One turn sends every row of this set to another row. A few are shown first. Where does it send the rows asked after them?
z696: [  8.1  21.0   8.8  13.7  20.9  -7.3   5.1  14.8 -24.5  -4.5  18.4  17.3]
z241: [10.7  3.3  1.4 17.9 -8.1 -1.8  0.8 34.6  4.4 -0.3 -3.4 17.6]
z644: [ -0.8  15.5  15.3   3.6  34.2 -19.0 -17.3  32.2 -16.9  10.0   5.8  23.8]
z628: [ 18.6  19.0  -8.5  18.2  18.8  11.2 -20.6   8.1  18.8   0.0 -18.0   5.9]
z777: [-11.5  23.4   6.3  -0.4  22.9  17.0 -19.3  41.7   9.7  18.1   6.0  19.8]
z814: [  7.2 -10.9 -16.6  16.7  27.3  -1.9  -4.7  14.3  21.7  -5.4   9.9  20.6]
z479: [-12.6  10.6  -7.9   7.8  18.9   5.6 -11.8  -1.7  -1.4   9.1 -20.3  12.3]
z430: [-3.8 26.0 13.1 17.6 20.7  1.8 -7.1  0.0 -9.3 10.8 21.2 -4.8]
z556: [ 18.2  28.8  -5.4   4.7   1.4   5.2 -19.0  27.7  17.8 -13.8   0.8  11.5]
z75: [  2.6   4.8  17.6  24.2  30.8 -14.5 -19.6  13.5  -3.8  24.5  -4.2   2.1]
z950: [ 13.5  30.2  -8.0   0.3  33.1  14.4 -23.6  28.1  10.7  -3.2  -9.4  24.8]
z91: [ -2.6  15.2  18.3  10.3   4.4 -25.7 -18.0  20.7  -4.6   5.0  14.0   0.8]
z867: [ 11.5  18.1  16.8  26.1  36.1   8.0  -2.0  23.9 -10.9  19.1  18.7  10.9]
z757: [ -9.4   2.8 -17.2  -0.2  35.1   1.7 -14.1  10.4  19.6  -6.3  15.7  21.6]
z662: [ -0.6   0.4  -8.9   9.3  22.8   4.0 -13.3  27.0  31.8  -1.0  25.7  14.7]

z556 -> z950
z696 -> z867
And these:
z241 -> z777
z662 -> z757
z75 -> z91

One turn sends every row of this set to another row. A few are shown first. Where does it send the rows asked after them?
z118: [  0.3  -2.1 -13.2   3.9 -10.3  27.8   3.4  10.0   0.4  -0.4  -6.2 -22.8
  22.8  -6.3   7.6   3.6 -12.5  10.7   0.3 -10.2]
z536: [-19.9   4.2  -7.2 -17.2  -1.6  20.1   5.4  13.1 -26.1  -5.8  -6.9 -12.9
  18.3  -6.9  -2.6  -5.4   5.3  11.3   9.3  21.0]
z647: [  5.7   7.1  -9.6  -5.5 -11.5  24.4  18.4   3.2  -3.6  14.1   6.0  -3.2
  12.8  -7.0  -2.5  13.8 -13.2  -5.4  -9.5 -13.1]
z60: [ -9.3 -11.5   2.2  -7.0  14.2   7.9   8.2 -12.4  -6.5  11.7 -16.2   2.1
  -0.4   1.9  17.4  -6.8  -6.4  33.7   9.6   6.5]
z391: [-15.0   8.1  22.4   0.7 -19.2   8.3  -2.7  -7.2  -4.2 -10.4 -24.6   5.7
  -0.2  13.3  17.1  13.9  -5.5  -2.2   0.1  -1.7]
z138: [-17.6  11.9  13.8   6.9 -17.9  17.9  19.1   3.6  -3.9 -12.2  12.6  -2.4
   0.8  -0.3  14.1  -8.6  27.8  10.0  -1.5   2.8]
z102: [-18.8 -12.7   2.2  10.4  11.3  -9.7   5.3  11.7 -11.8 -12.5  -2.3  -7.5
  -5.7 -20.8  13.8  20.3  -3.4 -15.3  24.8 -12.2]
z303: [  0.3 -14.7   0.0  -3.7  10.0  16.3   8.0 -13.9 -10.2 -23.0  -3.6  -6.8
 -23.3  -0.9  -8.7 -16.1  -9.7  13.7  16.4  -1.0]
z498: [ -8.7 -13.8   4.4  -4.6   9.1  -6.7  -1.5  -5.1  -9.9  -0.6 -15.7  -5.2
 -10.3  14.6  20.5  -9.7   0.5  31.2  15.0   9.9]
z393: [  8.8   3.1  -3.6  16.8  26.5   2.8  26.0  12.2  -5.8 -25.5  -0.6   5.5
 -14.9  -9.5  -4.6  -0.8  -2.9  -4.6   4.1 -17.3]
z755: [-10.9  -2.5  12.9   2.0  -1.9  -4.2 -21.6  19.7   3.0 -12.6 -16.2   0.7
   4.3  16.7   8.2  20.6  -2.5  -3.1 -12.9  -3.0]
z832: [-15.5   4.1  27.7   5.5 -14.4  20.0  10.2 -19.5  -9.4 -11.2 -19.6   7.7
  -2.7   1.4  14.1   5.7   3.1   1.7   0.7  -8.3]
z25: [-33.9  17.9  17.8   1.8   6.8  -4.2   6.0 -11.6  -3.1  -3.8   6.7  -5.1
  -8.7  -0.1   2.2  23.6  -9.3   2.4  11.5  -3.1]
z928: [-14.8   0.6   5.7   9.2   8.9 -19.3  12.2  21.6 -18.2 -13.7  13.8  -4.3
  -3.0 -21.9  -3.6  15.2   2.6  -0.4   9.4 -19.6]
z492: [ 10.2  -5.2  21.2  -0.7  11.0 -12.7  28.7 -10.7  -7.3  13.2  15.6  -1.7
  -8.9  13.6   1.5  -2.9  10.7   6.2   0.8   9.9]
z675: [  2.3 -19.9  17.4  -1.6  14.8 -16.0   6.9   7.3 -11.5   2.6  10.7   4.6
 -22.6  19.7   3.1  11.0  13.2 -13.9   3.7   1.5]
z666: [  4.5  -3.6 -14.1   2.2   7.5  -4.4  -4.1  20.9   7.4  -6.5   4.8   1.8
   8.1 -32.3   1.5   9.1  -3.4   3.5  -8.7  -7.4]
z684: [-25.5  17.8  12.0  13.9  11.1  -2.1  -1.1  -5.2  -7.5  -2.0  11.1 -21.8
   3.7  -9.5  10.0  15.9  18.2  10.5  15.3   2.2]
z83: [  9.2  -2.0   9.5 -16.1   0.1  11.0  21.0  -4.1 -22.2   0.0 -14.3  -4.0
   9.1  12.4 -14.1   6.2 -15.7 -17.3  -5.5  11.5]
z553: [ -5.7  19.2  15.2   8.6 -18.9   4.6  10.3  11.6  -2.8  -4.7  12.7  -7.9
   9.2   6.3  12.7   1.9  31.2   1.2  -6.4   7.6]
z924: [ 14.2  -5.6  -2.0  -1.3  13.2  15.1  15.2 -14.0 -18.4  -6.0  12.9  -5.0
 -20.7 -10.7 -11.0 -13.7  16.9   5.6  10.6   1.6]
z133: [ -1.2  -9.1 -20.5  10.5  24.0   2.3   8.9   3.6  -7.2 -25.1  -8.2  -2.7
 -17.2 -19.6  13.6  -2.9   5.3  -6.1  -1.8  -9.6]
z906: [ 17.3  -9.1 -11.8   3.0  15.6  10.6   2.9  33.1 -19.0  -7.2  -6.8 -11.0
   5.6  19.2   0.0  -3.5  15.9  -1.3  -5.3   1.4]
z308: [  2.9   7.6  11.7   8.5   2.4   0.5  -5.1  28.2   3.1   3.0   7.3   1.5
   6.7  13.8   7.2  20.8  22.2 -16.1  -6.1   4.9]
z678: [  0.3   0.0 -15.0 -12.0  -1.7  13.2   4.0  19.6 -23.7  -7.5  -8.6 -20.7
  16.8   5.5   1.4 -12.3  10.4  10.5   2.0  21.1]
z130: [  2.3  -7.8  14.7  -1.2  14.1   1.7  34.2 -10.7   2.7  14.6  17.4  -5.7
   4.4   3.6   2.9  -8.6   3.5  17.4  -2.6  10.7]
z107: [ -3.8 -20.8  12.2   4.9  14.7 -15.3 -12.7  19.0 -16.5 -11.6  -5.0  -6.5
 -13.3  18.8   7.5   0.0  14.2  16.7  10.5  -3.2]
z128: [  9.0 -18.9  -5.5  -9.3  11.4   5.5   6.4  12.8 -14.1  -8.9 -14.6  -1.0
  -6.3  22.8  -3.1   6.7  -9.9 -18.6 -18.6  -1.9]
z974: [ 10.1  -5.2  -0.8   9.4  12.0   6.1   5.6  19.2  15.0  -5.8  -3.8   6.0
   8.1 -20.8   0.6  15.4 -18.6  -9.8  12.7  -7.5]
z209: [ -5.9   0.0  19.1 -12.7   1.7  15.9  22.8  -8.0 -22.0  -1.7  -5.9 -10.5
  19.2  -3.5 -17.3   7.4  -9.6 -13.5  -0.3  14.1]

z303 -> z118
z133 -> z666
z832 -> z60
And these:
z755 -> z107
z498 -> z678

